[[104 123 125 124 131 138]
 [104 123 125 124 131 138]]
|
[[104 104]
 [123 123]
 [125 125]
 [124 124]
 [131 131]
 [138 138]]

[[130 120 134 131]
 [125 120 116 138]
 [142 115 140 131]
 [137 103 130 131]
 [136 134 118 131]]
|
[[136 137 142 125 130]
 [134 103 115 120 120]
 [118 130 140 116 134]
 [131 131 131 138 131]]

[[109 141 136 135]
 [143 150 121 138]
 [137 152 124 135]
 [124 129 132 127]
 [121 149 135 132]
 [128 125 130 129]]
|
[[128 121 124 137 143 109]
 [125 149 129 152 150 141]
 [130 135 132 124 121 136]
 [129 132 127 135 138 135]]

[[109 108 119 155 136 105 141 146 144 131 136 139 113]
 [124 132 124 118 157 100 141 120 115 139 105 140 118]
 [141 128 138 115 118 132 101 129 112 122 111 122 145]]
|
[[141 124 109]
 [128 132 108]
 [138 124 119]
 [115 118 155]
 [118 157 136]
 [132 100 105]
 [101 141 141]
 [129 120 146]
 [112 115 144]
 [122 139 131]
 [111 105 136]
 [122 140 139]
 [145 118 113]]

[[120 113 130 154 110 107 124 130 126 128 125 134 123 125 130 119]
 [115 117 130 143 116 118 142 137 128 119 123 121 132 125 134 118]
 [125 119 123 123 129 128 154 130 130 123 132 102 128 124 127 124]
 [105 131 130 137 125 134 147 143 135 111 116 120 145 127 139 118]
 [120 116 135 151 111 111 124 134 125 123 121 138 128 127 134 118]]
|
[[120 105 125 115 120]
 [116 131 119 117 113]
 [135 130 123 130 130]
 [151 137 123 143 154]
 [111 125 129 116 110]
 [111 134 128 118 107]
 [124 147 154 142 124]
 [134 143 130 137 130]
 [125 135 130 128 126]
 [123 111 123 119 128]
 [121 116 132 123 125]
 [138 120 102 121 134]
 [128 145 128 132 123]
 [127 127 124 125 125]
 [134 139 127 134 130]
 [118 118 124 118 119]]

[[112 135 126]
 [121 131 152]]
|
[[121 112]
 [131 135]
 [152 126]]
---
[[125 118 114]
 [110 127 130]
 [103 152 149]
 [123 128 133]
 [138 135 109]]
|
[125 127 149]

[[104 133 103 109]
 [138 111 144 120]
 [131 115 139 139]]
|
[104 111 139]

[[147 143 148 133 145]
 [148 149 143 146 114]
 [138 123 120 147 103]]
|
[147 149 120]

[[119 113  99 136]
 [121 121 114 140]]
|
[119 121]

[[130 117 128 125 156]
 [139 105 142 137 130]
 [126 140 127 131  99]
 [146 131 127 151 119]
 [110 125 129 105 136]]
|
[130 105 127 151 136]

[[125 118 117 110 109]
 [126 141 152 139 149]
 [129 119 150 142 137]
 [123 138 109 105 118]]
|
[125 141 150 105]
---
[[138 133 127 114 123 137 133 114 114 117 106 114 124 128]
 [128 129 111 113 110 130 120 123 140 134 119 126 130 126]
 [105 109 121 114 100 111 112 106 124 106 113 110 115 124]
 [135 120 123 130 130 125 121 123 123 112 113 111 121 120]
 [128 129 119 129 143 138 129 136 134 133 135 127 134 133]
 [130 131 108 125 128 134 137 155 141 137 141 155 143 144]]
|
[[138 133 127 114 123 137 133 114 114 117 106 114 124 128]
 [105 109 121 114 100 111 112 106 124 106 113 110 115 124]
 [128 129 119 129 143 138 129 136 134 133 135 127 134 133]]

[[129 134 125 120 116 122 122 136]
 [136 133 118 123 126 139 138 145]
 [108 151 122 118 123 131 144 132]
 [118 154 157 136 135 128 120 129]]
|
[[129 134 125 120 116 122 122 136]
 [108 151 122 118 123 131 144 132]]

[[144 142 130 111 124 121 137 116 142]
 [136 114 132 126 130 145 105 133 131]
 [134 117 108 120 133 122 128 122 118]
 [135 112 128 136 132 118 147 127 134]
 [125 121 139 112 143 116 151 108 126]
 [142 136 144 119 135 131 131 110 149]]
|
[[144 142 130 111 124 121 137 116 142]
 [134 117 108 120 133 122 128 122 118]
 [125 121 139 112 143 116 151 108 126]]

[[138 124 122 104 122 120 111 125 109]
 [113 124 144 129 117 125 113 127 117]
 [127 137 128 125 146 138 138 123 149]
 [122 122 141 131 121 124 115 126 117]]
|
[[138 124 122 104 122 120 111 125 109]
 [127 137 128 125 146 138 138 123 149]]

[[120 132 148 129 125 112 126  99 105 144 157 102 107 105 108 138]
 [125 145 125 123 133 154 131 123 118 148 148 155 141 141 147 140]
 [141 118 133 151 113 127 112 101 134 153 109 150 106 117 154 156]
 [120 133 116 148 132 104 101 111 123 140 108 147 106 109 126 127]
 [149 126 158 124 144 118 101 120 128 116 117 136 145 105 155 117]]
|
[[120 132 148 129 125 112 126  99 105 144 157 102 107 105 108 138]
 [141 118 133 151 113 127 112 101 134 153 109 150 106 117 154 156]
 [149 126 158 124 144 118 101 120 128 116 117 136 145 105 155 117]]

[[135 131 132 137 123 126 123 130 134 127 125 158 141 133]
 [130 135 117 115 133 117 123 120 143 114 126 142 130 133]]
|
[[135 131 132 137 123 126 123 130 134 127 125 158 141 133]]
